Turns, then the turns between two rows, first turn first; the first pair answered:
turn pilav:
[ -6  11 -20 -19   2 -32  40  -2 -18 -33 -11  10] => [  7  20  32  -2  15  -9  40  -3 -37 -16   0  10]
[ 35  10  -7  -7  -6   7 -33 -21  22  11  16  13] => [ 30  12 -19 -13 -11  -1 -28 -19  21   3  14  16]
[ 10  27  14  19  13 -12 -14   5 -24   8  -2  -4] => [ 11   8  18  28  12  -9 -26   0  -2  14  -8 -17]
turn mif:
[-10   3 -32 -15  -6  -6  18  -7 -36 -13   7  20] => [  8 -15  34  12  16  17  21 -18 -26   3  12   2]
[ -1 -22 -13   4   4   1  -5  13  17  -2  -2  -5] => [ -2   1 -19  -7   6  -5  11  19  -5 -14  -1   8]
[  5 -51  37  13   6   2   0 -13  46  11  12 -13] => [-16 -20 -54 -22 -21 -28  -3   0  30  -9   4   9]
turn vis:
[  2  26  19   4   6  -9   0  22  -8 -14   6  14] => [  0  -2  14   6   5 -20   7  14  22 -28   2   0]
[ -2 -12 -11   5 -15  12 -39  -5  12  28   0  -7] => [  3  31  11  -4  -1   7  -4   4 -37  17  13  20]
[ 10  14  23   5 -10 -19  25  12 -32   9   8  -7] => [ 10 -20  12   8 -14 -32  25   2   7   1   0 -23]
turn Guv:
[ -9   6   4 -21  13  -6  -1  23   1 -18   0 -18] => [-10   7  -3 -20   8   1 -14  25   1 -13  -3 -17]
[  7  53  16 -15   5  -5  41   9 -49 -25  18  34] => [ -6  61 -36 -21 -20  10 -12  20 -45   0  11  32]
[ 15  13  19   8   3  21  27  10 -46  10   4  31] => [  7  21 -11  -6  -6   8  27  14 -46   1  -2  38]
Pairs:
Between the rows of a pair lie two turns.
[ -4  -8  13   3 -15 -32  14 -16  -3 -15   7   9] => [ -5 -10  14  14 -22  -6 -30 -13   1  14   9   2]
Guv, Guv
[  4  23  12   1   5  -3 -25  10  -9  22   9   8] => [ -2  22 -13  -8  -4  -9 -30  13  -5  19   6  10]
pilav, mif
[-12 -14 -21  -7  -2  -7  -2  -4  21 -14  -5  -3] => [ -6  24  -8  -9   4   3   4   6 -20  -9   5  17]
vis, vis
[  5  15 -28 -22 -17  19  -6   8 -54  -3   0  18] => [ 10 -31 -15   1 -17  39 -40  -4  -2  19  -8 -15]
mif, mif
[ -3  29 -19   4  -1  18 -23   0 -16  22  10   8] => [ -6  32 -33  -6  -5   3  -9  -1 -15  10   8  13]
vis, Guv
[-10 -13 -12   5   2  -4 -27 -15   8   0   4   7] => [ -5   1   2  -1  11 -15   4 -13 -14 -19   7  17]
vis, vis
[ -2 -25  12  21  -4  25 -48 -12  39  29  -4 -34] => [  9  12  49   3  27 -16  54 -14 -16 -28   5   0]
vis, vis
[ 13  24  16 -10  -7   9  18   5   2   0   9  21] => [  7   6  -3 -15 -11  -8  21   2  23 -12   2  16]
Guv, vis
[ 16  -8   6  36   2  31 -30  -9  -7  23  11  11] => [ 14 -41 -15  32   0   4  -9 -19  28  -4   0  -2]
Guv, mif
[ -5 -24   8 -14  -4  12 -17 -14  29 -23   8 -33] => [  0  23  28 -20   4  15  10  -5 -27 -25  17  -6]
vis, vis
[ 14 -12  27   4   8   5  31  -2  14 -23 -15  -4] => [  1  -5 -25  -1 -19  21 -31  10  20   8 -18  -4]
Guv, Guv
[-16  12 -18 -22 -12 -22  27   1   8 -12 -21  21] => [ -4  -1  47  12   2  22  -2  -2  15  26 -13   4]
Guv, Guv
[  1  -6  14  27  -8  16 -35  -1  20  17   0 -13] => [ -7  38 -19   5 -15   3 -20  11 -24   5   4  15]
mif, pilav
[  1   9   5 -15   8 -15  27   1 -13 -19   0  12] => [ -6 -11 -12 -12   4 -22  20  -5  14 -18  -5   2]
mif, Guv
[  4  -3  37  22   5  -7 -17 -15  22  -6  24  -9] => [  1  -5  15  17  -4  -6 -36 -14  31   0  21 -11]
mif, Guv
[ 17   0  14  13   2  37 -38  22 -11  11   1  13] => [ 14  19   2  -7   9   6  10  25 -33 -24   3  32]
mif, vis
[-17 -13   5  -5   7  -5  42  -4  28 -55 -13 -11] => [-17 -16   9  15  -5  45 -36   2  36   4 -11 -25]
Guv, Guv
[  4 -23 -24 -23 -10 -24  40 -12  16 -17  22 -12] => [ 14 -35  13   5 -11  21 -11 -12  21  30  28 -26]
Guv, Guv
[  5 -29   9  10  10  -8  11  -8  26 -10 -14 -24] => [-11   0 -39  -5 -13  -2 -28   5   8   9 -15 -11]
mif, vis
[-21 -23 -45 -14 -20 -15 -13   1  44  -5 -15   1] => [  4  11  60   1  20   4  41  -2 -17  -8   7  18]
pilav, mif
[ 17 -29  31  26   8  35 -13 -14   7   5  -6 -20] => [  9 -51   1  15   2   7   1 -19  31 -16 -14 -23]
pilav, Guv
[ 13 -27   5   5  -7  -9 -12 -11  28   1 -11 -21] => [  8  -5   3   6 -13  12 -38  -1   7  22  -7 -13]
Guv, vis
[20 11  7  6 15 11  8 10 -4 10 -1 -8] => [ 13   8 -20  -2  10 -10  17   9   2  -4  -7  -7]
vis, Guv
[ -7   7  -6 -19   2 -14  13  10  -9 -20   3  13] => [ -9 -19  -6  -5  -5   6 -26   8  21   5  -3  -5]
vis, Guv
[  0  -5  32   5  12  11  21   8 -35  16  14   2] => [  3 -31  35  13  13  10  16   2  -8  15   8 -13]
Guv, mif
[-5  0 16  5  5 22 -9 -6  1 25 11 14] => [-13  18 -10  -7  -1  10  -2   1 -14  16  13  22]
mif, mif
[  0 -22  18  13  11   5   1 -18  13  11 -13 -17] => [ -7   5 -19 -11   3 -20  25 -13 -11 -13 -15   2]
pilav, mif
[ -5  42 -19 -21   1 -23  23  12 -36 -16   2  25] => [ -5  32  -6   2  -8  26 -43  13 -24  35   2   7]
Guv, pilav
[  1  -5 -21  -6  -2  -8 -18  -9   9   0  -1  -5] => [  9 -10  10   2  13 -11   7 -15   5  -8   1  -7]
Guv, Guv
[ -1  22 -18   2  -4  31 -58   7 -13  41  -1  11] => [ -6  52 -29 -19   5   1 -13  14 -44   7   3  31]
vis, Guv
[ -6  -3   7   4  25 -20  18   4  -3 -25   2   4] => [ -8 -12   6  17  13   6 -31   6  15   9  -1  -5]
mif, vis
[ 14  15  20   1   9  10  12 -11 -15   7   1  -1] => [  5 -14 -13  -4  -4  -8   9 -17  20  -3  -8 -14]
vis, mif
[ -1  19 -45   6 -24 -17 -11   9  -9   6  -7   3] => [ 17 -10  21  39  -5   9 -18  -3  12  25  -3 -21]
mif, mif
[-15  35 -51 -11  -6  25 -51  11 -22  18 -19  13] => [  7   4  22  -6  34 -18  60 -10 -12 -50 -17   7]
mif, vis
[ 10  10 -15  -6  -4  20 -31 -10   7  30 -16   4] => [ 11  34 -13 -18   5   3   6  -6 -20   5 -11  24]
pilav, vis
[  1 -14 -17 -11 -27  10 -15  10  27 -24  -6 -25] => [ 12  13  32 -10  -8  12  23  13 -14 -35   7  -8]
pilav, mif
[  8   1  33  17   4  31 -27   0  -8  34   7  -8] => [ 10 -28  38  12  17  -7  24 -12  21  -8   3 -20]
vis, vis
[-8 -7 31 16 11  9  3 -6  3 -1  8  1] => [ -9   5  20   5  11  -3  20  -5  -8 -15   8   9]
Guv, pilav
[  1 -37  -6  -4  -4 -27  22 -12  30 -37 -16 -14] => [ -9   9 -49 -24 -19 -27   9   3 -11 -33 -13  12]
Guv, pilav
[ 14 -26  64   8  31   8  17  -2  11   1   9  -8] => [ 12 -13  60  12  23  31 -17   7   1  26  11  -7]
vis, vis
[ 10   4  21  12   3   7   2   3 -13  11   5  -2] => [  6  17   5   6  -4   8  -6   6 -18  11   4   6]
mif, vis
[ 1  1 34 -6 -5 -5 18 -3 21  5  5  3] => [ -2  19  20 -16 -10 -14  27   3   6  -1   8  14]
Guv, pilav
[ -9   1 -25   6  15  12 -11   7 -15  15   4 -10] => [ -5 -19  -9  13  23  11  -7   2   1  10   2 -23]
Guv, pilav
[ -1   9 -20  -4  -8   8 -21   4  -5   4  -7  -1] => [  7   5  18  -1   7  -5  20   0  -8 -18  -2  -2]
Guv, Guv
[-12 -11 -56 -24 -22  -4  -6  -1   8 -24  -1  -3] => [  3  -1  18   9  -4  49 -36   0  -9  23  13 -12]
vis, Guv
[  9   8  -8  -6  -3 -21  52 -10   1 -22   0  11] => [  1  -6 -39  -9 -14 -22  32 -10  22 -18  -5   3]
mif, Guv
[  0  10  43  15 -19  25  -6  -6  -1  26  30   7] => [-12  19 -11 -17 -26 -24  34  -5  -4 -22  23  24]
vis, Guv
[ 36 -48   6   0   6  18   6  -8  40   7   3 -19] => [ 20   6 -44 -20 -16  33 -34  13  -2  26   6   8]
vis, mif
[ -2   5 -18 -11  -1  11 -46   1   1  25  10  -1] => [ 12 -11  45   4  30   5   0 -11   0   7  11 -11]
Guv, vis
[  1 -28 -60  -3 -22  -3 -28  13  34  21 -19 -27] => [ 23 -40  21   9  17 -25  55   3  31 -18 -10 -29]
Guv, Guv
[ -7  -2 -37  -1 -18  17 -54   8  16  35   3  -1] => [-11  36 -38 -20 -14   6 -26  17 -26  18   9  21]
pilav, pilav
[ -1  31   6  -6   3 -16  32   7 -59  -7  14  51] => [ -6   0 -21 -16  -2 -48  53  -2 -22 -36   2  38]
Guv, vis
[-25  17   6 -16 -40  -7  36   5 -21 -18   8  18] => [-20  20  34   1 -35  27   6   6 -28  17  12  13]
Guv, mif
[  0  -6  48 -12  -5  49 -19   4 -25  21   6  -7] => [  6 -25  63 -15  10  24  26  -5 -11  -9   3 -13]
Guv, pilav
[  0 -15  -5   0  -7 -25  21   3   9  -6  -4   4] => [ -2  12 -12  -4 -13 -15  10  13 -18   6  -2  18]
vis, mif
[  7   9  20   2   9 -15  33  -9 -17  -8   8  12] => [ -2  12  -5   7 -12  13 -31   1 -11  30   5   6]
Guv, Guv
[-12  17   9  19  14  26  -3  12  14  25   7  -5] => [-14  -3  -3  17  13  15   0  10  37  18   0 -13]
vis, mif
[ -1 -26 -28   7 -32  -1 -35 -17  19   9 -31 -12] => [ -3  -6 -35 -10 -25 -36  20 -14  -4 -31 -30   5]
mif, vis
[  3 -10  22  11   8 -18  30  -7  13 -19   9  -6] => [  3  12  20   4   6 -17  35   0 -10 -21  12   8]
Guv, mif
[ 13 -19  35  10   6  12   8   0  10  -2   5 -12] => [ -7   5 -32 -21 -12 -12   8  11  -3 -19  -1   5]
mif, pilav
[ -9 -19  11  -8   1  -1  18  -4  25 -16   2 -16] => [-16   6 -17 -11 -17  17 -24   5   6  13   4  -4]
Guv, vis
[ 17  48  64  14   7  66 -31  12 -52  55  13  16] => [ 32 -11 109  30  33  44  19  -9  -3  21   6 -10]
Guv, pilav
[-19 -34  -8  -1 -45  12 -12  23   1  27 -14 -22] => [-12 -32   7  -9 -26 -19  48  16  -6 -14 -11 -16]
Guv, Guv
[-11  27 -28 -16 -18   7 -22  12 -22  11   3  14] => [ -1  -3  13  10  -9  27 -36   2   7  30   2  -9]
mif, mif
[  6 -32  18  17   3  12  -5 -13  35  11  -2 -26] => [ -4 -33 -15   7  -6   1 -15 -10  40   6  -9 -22]
pilav, Guv
[  7   2   2  -8   4   5   3   7 -20  24   1   5] => [  9 -16   2 -10   9 -11  24   2  -2   8  -4  -3]
Guv, vis
[  1  10   9  11   9  44 -40  12 -11  36   1 -13] => [ -7  40 -21 -22  12  -5  21  17 -40 -15   0  18]
vis, Guv
[  4 -12  -3   5  30 -19  40  -5  13 -25 -11  -3] => [  2 -10 -10  22  14  25 -31   0  23  26 -10 -16]
Guv, Guv
[ -2   4  30  17 -12  16  -8  12 -17  26  19  14] => [ -6 -36  12  11  -9 -20  23   0  26  -7   8   0]
Guv, vis
[ -8 -17 -15   2  -3  -4   2  -8  13  -3   0 -11] => [ -5   6   0   5  -2  17 -12   1 -10  16   5  -3]
Guv, vis
[  4 -35 -11   4  -4  -4  -4  -5  46  -5  -8 -18] => [ 10  36  18  -6  10   6  23  11 -34  -3   7  17]
vis, vis
[-21   0 -62 -22 -12 -16 -22  19  19   5 -16  11] => [ -6  27   4   0   4  31 -38  25 -23  44   2  17]
pilav, Guv
[  4 -11 -15   3 -14  30 -53  -2  13  36  -4 -10] => [ 17 -25  37  18   6  33 -28  -9  14  30   0 -17]
pilav, Guv
[ -3   7 -16 -25   2 -27 -55 -12 -39   2 -46   8] => [ 11 -18  33  -2  13  -9 -59 -22 -21  18 -41  -9]
mif, mif
[  6  53   7 -15  -1   5  36  -4 -29  -9  15  12] => [  5  16   4 -12   0 -15  59 -14   8 -31   7  -4]
vis, pilav
[ 15  38 -24 -33 -27 -48  21  29 -32 -34 -15   2] => [ 33 -15  55  20 -12  14 -37  16  17  27 -15 -47]
pilav, mif
[ 12 -12  60  25  17  18   0  -1   0  23   7  -8] => [-13  35 -32 -20  -6 -20  11  17 -36  -5   3  29]
mif, mif
[-19  19 -81 -19 -40 -13 -16  16   1   3  -3   5] => [ -9 -20 -42  11 -34  17 -50   3  36  31  -7 -24]
Guv, pilav
[ -3   6  -6 -29  -5 -24  36  -5   8 -22  -8  10] => [ -9  27 -23 -28 -21   5 -10   4 -12  10  -5  17]
Guv, pilav
[  1 -49 -34  -1  -6 -41  22  -7  52 -26 -40 -15] => [ -9 -32 -68  -7 -25 -25 -21   2  42  -3 -40  -8]
pilav, vis
[ 19   5  44  15  11  13  -5   4 -14   3   1  -1] => [ 15   7  34  18   4  24 -21   7 -11  15   1  -2]
pilav, vis
[ -3  24  -6   0   0   5 -25  16 -17  18   0  15] => [ -3   6 -11   8  -4  10 -38  17   5  22  -4   5]
pilav, pilav
[ -3  32 -34 -25   2  -9 -13  10 -30   8  -2  24] => [ -7  11 -38 -17  -6   7 -47   5  -2  28  -9   5]
vis, Guv
[ -8 -19 -18  -5  -3  -4 -19 -20  -5   5 -10 -15] => [ -6  -9  -1   2  -2  14 -25 -20 -17  16  -5 -14]
pilav, Guv
[ -9 -12 -16 -14   4   4 -26 -14 -15 -15  10   5] => [  2 -17  12  -9  15   1  -6 -19 -15 -20  13   3]
Guv, Guv
[ 22  41  21  14   8  20   9   7 -56   4  27  16] => [  7 -36 -40  16 -18  12 -36  -8  39   8   1 -27]
mif, pilav
[ 13   7  38  18  -1  38 -29  15  -8  24  -9  -4] => [ -6  28 -46 -18 -23  -4 -14  21 -16 -11 -18  18]
pilav, mif
[ -2   7 -18  -4   3   0 -21   6   9   9  -1   0] => [  4 -10  -4   3   7  -4 -15   0  23   9  -4 -12]
Guv, pilav
[ -7  19 -46 -22 -17 -27  14  -7 -21 -27  -6  19] => [  6 -46   7  18  -7  10 -22 -23  38   6  -9 -25]
mif, mif
[  8 -52 -14  17   7 -11 -14 -17  76  12 -14 -27] => [ 23  17  51  10  40 -17  67  -6 -16 -13   8  17]
mif, mif
[  2  -3  -4  22   0  16 -25 -14  24  38 -26 -14] => [ -4  40 -28   1  -7   4 -12  -1 -18  27 -19  13]
pilav, vis
[ -8  15 -47 -29 -12 -30  13   3  -5 -13  -9  -4] => [  5  -4  -1   3 -10  23 -42   0  11  40  -4 -27]
vis, Guv
[  2  24  38  21  16   1  22  11 -18 -18  -5  16] => [-11  33 -16  14  -9  16 -34  21 -13   8 -11  17]
Guv, Guv
[ -8  27  14   1   3   5  -1   3 -18   6   2  13] => [-13   8 -10   3 -10   5 -26   2   9  15  -3  -2]
pilav, mif
[  9  21  -5  11   4  23 -16   0 -18  10   2  -8] => [ 13  -3  16  18  12  17  -7 -10   1   5  -1 -20]
Guv, pilav
[ -8  -1 -10 -24  10 -19  14   7 -10 -18  -7 -22] => [ -2 -17  21  -5  16   2  -1   4  -1  -1  -6 -38]
pilav, mif
[-22  -2 -27  14 -12   6 -16  -6  12  13   2 -20] => [-15  14  -7   3   2 -14  35  -4 -14 -17   9   1]
vis, vis
[  7 -18  13  -6 -25   4 -22  -6 -12   5  -9  -5] => [  8 -23   1 -11 -25  -9 -11 -10  -3  -8 -12  -6]
Guv, mif
[ 12   8  58  35  17  63 -41 -13 -15  43  15 -27] => [-25  44 -91 -31 -22 -15 -15   1 -27 -16  -1  10]
pilav, mif
[  7 -13   3   0   7  -5  16 -11  12 -13 -20 -11] => [ -2   6 -21  -6 -10   9 -18  -2  -1   9 -20  -1]
Guv, vis
[  5   9 -20 -16   3 -19   9   3   2 -24  -2 -13] => [ 17  -3  25   0  17  -4  10  -1   6 -16   5 -23]
mif, pilav
[ 24  -3  46  -3  26  19  14  -2 -32   5   7  10] => [ 25 -32  47   3  26  13  14  -9  -2  -1   4  -8]
Guv, mif
[ -3 -37  50  16   6   8   0 -25  32   8   5 -14] => [ -2   6  68  10  14  16   8 -13 -15  11  18   7]
vis, vis
[  6  16  34   3   7  -5  18   6 -30   5   8  12] => [-11 -16 -24   0 -16  -7 -28   4  21  16  -7  -7]
pilav, mif
[ -7  -4  22  13  22  -8   7   0 -15  -7   0   1] => [-22  -1 -24   0   7 -21  -2   6 -10 -15  -6   4]
mif, mif
[  9   7 -16   5  -6   7 -38  -1   6  24   9 -12] => [  9 -11 -27   0  -6  -7 -26  -6  23   7   5 -19]
Guv, mif
[-14  19  -8 -16  15 -18  21  15  -8 -25   2   5] => [-14   5 -14 -17  13 -24  19  12   5 -27   0  -3]
mif, Guv
[ 22  -1  38  22  15  10 -27   6  -6   3   9 -17] => [ 10  31  -7   0  -1  -3 -24  20 -35  -3   9   8]
mif, vis
[  7  -5  28  -8  16 -27  67 -15 -17 -21 -13  -8] => [ -8 -41 -30 -14  -9 -35  25 -15  34 -14 -27 -29]
mif, Guv
[ 10  32   5  -6  -3  -4  33   5 -31  -7  13  18] => [  9 -32  -3  14  -7  -2   1  -8  41   4  -1 -21]
mif, pilav
[ -5   4 -12   3 -21  10 -10 -23   6  20  -3 -10] => [ -3 -10   1   5 -15   2   9 -30  19   7  -7 -17]
Guv, pilav
[  0  12   0 -10   7 -26  41   4 -23 -19 -10   9] => [  3   4  20  15  -3  26 -26   5 -14  37  -5  -6]
Guv, Guv
[  5  -8   9   1   8 -13  25  -6   7 -13 -16  -5] => [ -7  14 -25 -13  -6 -11   7   4  -8  -6 -17   5]
vis, mif
[ -5 -14  -1   0   6  -1   0 -15  28   2  -2  -5] => [ -3   5  14  -3  14  -2  24 -10   4  -7   6   8]
mif, mif
[  4  -7   2  -5   4 -18  29  -2  14 -25   2  -1] => [ -2 -16  -5   8  -7  10 -21  -2  27  14  -2 -10]
mif, vis
[ 11   0  35 -11   8 -14  30   2 -24 -14   9   2] => [ -4 -18 -24 -22 -12 -32  14   3   9 -22  -3  -5]
vis, mif
[ -4  20  10  15   4  23 -15   4  19  29   4  -3] => [-10  24 -20  -5   2 -16  26   3  14  -9   3  12]
Guv, Guv
[ -9   0  11  -4  30   7  28   7  23 -28   4 -20] => [-22  25 -36 -17  14   7   1  18  11 -18   2  -6]
vis, mif
[-19 -52   2  10 -13  -5  -2   6  49  14 -17 -41] => [-17  10  13 -12   4 -33  68  19 -24 -25  -4   1]
pilav, mif
[ -2  32 -21 -14  -8 -13  16  10 -39 -19   6  24] => [ 13 -24  51  24  17   9  13  -8   7  -4   4 -15]
mif, vis
[ -4  -8 -23 -10  -3 -19  16   2   8 -15  -9  -3] => [ -5  16 -30 -12 -11  -8  -5  10 -14   1  -4   5]
vis, pilav
[ 24   2   0  14  16 -19  12  17 -29 -26 -10  -5] => [ 18 -25 -21  18   5 -18 -17  13   5 -15 -18 -22]
vis, Guv
